Some points, each followed by its number:
[-1.23 -1.28  0.04  1.30 -1.18  0.00 -1.35  0.00  2.43 -0.07  1.33  1.23 -0.02 -1.23  0.00 -1.22] 0
[ 1.23  1.19  0.04  0.07  1.29  0.00  1.11  1.23 -1.27 -1.30  0.10  0.00  1.21  2.46  1.23  1.24] 1
[ 0.00 -0.04 -1.19  0.07  1.29  0.00 -1.35  0.00 -0.03 -0.07 -1.13  0.00 -1.25  1.23  0.00  0.01] 2
[ 0.00 -1.28  0.04  1.30 -1.18 -1.23 -0.12  1.23  1.20 -0.07  1.33  0.00  1.21  0.00  0.00  0.01] 3
[ 1.23  2.42  0.04 -1.17  1.29  0.00  1.11 -1.23 -1.27 -1.30  0.10 -1.23 -1.25  0.00  1.23  1.24] 4
[-1.23 -1.28  1.28  0.07  1.29  1.23 -0.12 -1.23 -0.03  2.40  1.33 -1.23 -0.02  0.00  0.00  0.01] 5
[-1.23 -1.28  1.28 -1.17  1.29  0.00  1.11 -1.23 -0.03 -0.07  0.10  0.00 -1.25 -1.23  0.00 -1.22] 6
[ 1.23 -0.04  0.04  0.07 -1.18  1.23 -0.12  0.00 -1.27 -0.07  1.33 -1.23 -0.02  1.23  0.00  1.24] 7
[-1.23 -0.04  0.04  1.30 -1.18  0.00 -1.35  1.23 -0.03 -0.07  0.10  0.00  1.21  1.23 -1.23  1.24] 8
[ 0.00 -0.04  0.04  0.07  0.06  0.00  1.11  0.00 -0.03  1.17  0.10  0.00 -0.02  0.00  0.00  1.24] 9
[ 0.00  2.42 -1.19 -1.17  0.06 -1.23 -0.12  0.00 -0.03 -0.07 -1.13  0.00 -1.25  0.00  0.00  0.01] 10
[ 0.00 -1.28  0.04  1.30  1.29  1.23 -1.35  0.00  1.20  1.17  1.33  0.00  1.21 -1.23  0.00 -1.22] 11
[-1.23  1.19 -1.19  0.07 -1.18 -1.23 -0.12  0.00  2.43 -1.30  0.10  2.46 -0.02  0.00 -1.23 -1.22] 12
[ 0.00 -1.28  0.04  0.07  0.06  0.00 -1.35  0.00  1.20 -0.07  0.10  0.00 -0.02 -1.23  0.00 -2.45] 13
[ 0.00  1.19 -1.19  0.07  0.06  0.00 -1.35 -1.23 -0.03 -0.07  0.10  0.00 -1.25  0.00 -1.23  0.01] 14
[-1.23 -1.28  0.04  0.07  0.06 -1.23 -0.12  0.00 -0.03 -0.07  0.10  1.23 -1.25 -1.23 -2.46 -1.22] 15
[-1.23 -0.04  0.04  1.30 -1.18 -1.23 -0.12  1.23  1.20  1.17  1.33  1.23  1.21  0.00  0.00  0.01] 16
[ 1.23  1.19 -2.42 -1.17  0.06 -1.23 -1.35  1.23 -0.03 -1.30 -1.13  1.23 -0.02  1.23 -1.23 -1.22] 17
[ 0.00 -0.04  1.28 -1.17  0.06  0.00 -0.12  0.00 -0.03 -1.30 -2.37  0.00 -0.02  2.46  0.00  1.24] 18
[-1.23  1.19 -1.19  1.30 -1.18  0.00 -0.12 -1.23 -0.03 -0.07  0.10  0.00 -1.25  0.00  0.00  0.01] 19
[ 0.00 -1.28  1.28  0.07  0.06  1.23  1.11 -1.23 -1.27  1.17  0.10 -1.23 -0.02  0.00  0.00  1.24] 20
[ 1.23  1.19 -1.19  0.07 -1.18 -1.23 -0.12  1.23 -0.03 -1.30  0.10  0.00  1.21  1.23  0.00  1.24] 21
[ 1.23  1.19 -1.19 -1.17  0.06 -1.23 -0.12  0.00 -0.03 -0.07 -1.13  1.23 -0.02  1.23  0.00 -1.22] 22
[ 1.23 -0.04  0.04  0.07  0.06 -1.23  1.11  0.00 -0.03 -0.07  0.10  0.00  1.21  0.00  0.00  1.24] 23
[-1.23 -1.28  0.04  2.53 -1.18  0.00 -0.12  1.23  1.20  1.17  1.33  1.23  1.21 -1.23  0.00  0.01] 24
[ 1.23 -1.28  1.28 -1.17  1.29  0.00  1.11  1.23 -0.03 -0.07 -2.37  0.00  1.21  0.00  1.23  0.01] 25
[ 0.00  1.19 -1.19 -1.17  0.06  0.00 -0.12  0.00 -1.27 -1.30 -1.13  0.00 -2.49  1.23  0.00  0.01] 26
[ 1.23 -0.04  1.28  0.07  0.06  0.00  1.11  1.23 -0.03  1.17  0.10  0.00  1.21 -1.23  1.23  0.01] 27
[-1.23  1.19  0.04 -1.17  0.06  0.00  1.11 -1.23 -1.27 -0.07  1.33 -1.23 -0.02 -1.23  1.23  1.24] 28
[-1.23  1.19 -1.19  0.07  0.06  0.00 -2.59  1.23  1.20 -0.07  0.10  1.23 -0.02  1.23 -1.23 -1.22] 29
[ 0.00 -0.04  0.04  0.07 -1.18  1.23 -1.35  1.23 -1.27 -1.30  1.33 -1.23 -0.02  2.46  0.00  1.24] 30
New points follow, each followed by the numbers of its three nearest points above by angle, nearest first.
[-1.23 -0.04  0.04  0.07  0.06  0.00 -1.35  1.23 -0.03 -1.30  0.10  0.00 -1.25  1.23 -1.23 -1.22] 29 2 17
[-1.23  1.19 -1.19  0.07 -1.18 -1.23 -1.35  0.00  1.20 -1.30 -1.13  1.23 -0.02  0.00 -1.23  0.01] 12 29 17
[ 1.23 -0.04  0.04  0.07  1.29  0.00  1.11  1.23 -0.03 -0.07 -2.37  1.23 -0.02  0.00  1.23 -1.22] 25 22 27
[-1.23 -1.28  1.28  1.30  0.06 -1.23 -0.12  1.23  1.20 -0.07  0.10  1.23  1.21 -1.23 -1.23 -1.22] 24 0 16
[ 0.00 -1.28  0.04  0.07  1.29  1.23  1.11 -1.23 -1.27  1.17  0.10 -1.23 -1.25  0.00  0.00  1.24] 20 5 9
[ 1.23 -0.04  0.04  0.07  0.06  0.00  1.11  1.23 -0.03 -0.07 -1.13  0.00  1.21  0.00  1.23  0.01] 25 27 1
[-1.23  1.19 -1.19  0.07  0.06 -1.23 -0.12  0.00  1.20 -1.30  0.10  1.23 -0.02  0.00 -2.46 -1.22] 12 29 15
[ 1.23 -0.04  1.28  0.07  1.29 -1.23  1.11  0.00 -0.03 -0.07 -1.13  0.00 -0.02  0.00  1.23  0.01] 25 27 23
[ 0.00  1.19 -1.19 -2.40  1.29  0.00 -1.35  0.00 -0.03 -2.53 -1.13  1.23 -2.49  0.00 -1.23 -1.22] 26 17 10
[ 1.23 -0.04  0.04  0.07  0.06  1.23  1.11  0.00 -1.27  1.17  1.33 -1.23 -0.02 -1.23  1.23  1.24] 20 28 7
[ 0.00 -1.28  1.28 -1.17  0.06  1.23  1.11 -1.23 -1.27  1.17  0.10 -1.23 -1.25  0.00  1.23  1.24] 20 5 28
[-1.23 -1.28  1.28  0.07  0.06  0.00 -0.12  0.00 -0.03  1.17  0.10  0.00  1.21  0.00 -1.23  0.01] 5 24 8
[-1.23  1.19  0.04 -1.17 -1.18  1.23 -1.35  0.00 -0.03 -1.30  0.10  0.00 -0.02  0.00 -1.23 -1.22] 29 14 12
[ 1.23 -0.04  1.28  0.07  0.06 -1.23  1.11  1.23 -0.03 -0.07 -1.13  1.23  1.21  0.00  0.00  0.01] 25 23 27
[ 0.00 -0.04  0.04  0.07 -1.18  0.00  1.11  0.00 -0.03 -0.07  1.33  0.00 -0.02 -1.23  0.00  0.01] 28 24 3
[ 1.23 -1.28  1.28  0.07  1.29  1.23 -0.12 -1.23 -1.27  1.17 -1.13 -1.23 -0.02  0.00  1.23  1.24] 20 5 25
[ 0.00 -0.04  0.04  0.07  1.29  0.00  1.11  0.00 -0.03 -0.07  0.10  0.00 -0.02  0.00  0.00  0.01] 6 1 9
[ 1.23 -1.28  0.04  0.07  2.52  1.23 -0.12  0.00 -1.27  1.17 -1.13 -1.23 -0.02  0.00  1.23  0.01] 25 20 5
[-1.23  1.19  0.04  0.07  0.06  0.00 -1.35  0.00 -0.03 -1.30  0.10  0.00 -1.25  1.23 -1.23 -1.22] 29 14 26
[ 0.00  1.19 -1.19  0.07 -1.18  0.00 -1.35  0.00 -0.03 -0.07  1.33 -1.23 -0.02  1.23  0.00  1.24] 30 7 21
[ 1.23 -0.04  0.04  0.07  1.29  1.23  1.11  0.00 -0.03 -0.07 -1.13  0.00 -0.02 -1.23  1.23  0.01] 25 27 4
[ 0.00 -0.04  0.04 -1.17  0.06  1.23 -0.12 -1.23 -0.03 -0.07  0.10  0.00 -1.25 -1.23  0.00 -1.22] 6 13 14
[ 0.00 -1.28  1.28  0.07  0.06  1.23 -0.12  0.00 -0.03 -0.07  1.33  0.00  1.21 -1.23  1.23  0.01] 11 27 5
[ 1.23  1.19 -1.19 -1.17  0.06  1.23 -1.35  0.00 -1.27 -1.30  0.10  0.00 -1.25  1.23  0.00  0.01] 26 17 30
[ 0.00 -0.04 -1.19  0.07  1.29  0.00 -0.12  1.23 -1.27  1.17  1.33  0.00 -0.02 -1.23  0.00  0.01] 11 27 5
[ 0.00  1.19 -1.19 -1.17  0.06 -1.23 -0.12  0.00  1.20 -1.30 -1.13  1.23 -1.25 -1.23 -1.23 -1.22] 12 10 17
[ 0.00  1.19 -1.19 -1.17 -1.18 -1.23 -1.35  1.23  1.20 -2.53 -1.13  1.23 -0.02  1.23 -2.46 -1.22] 17 12 29
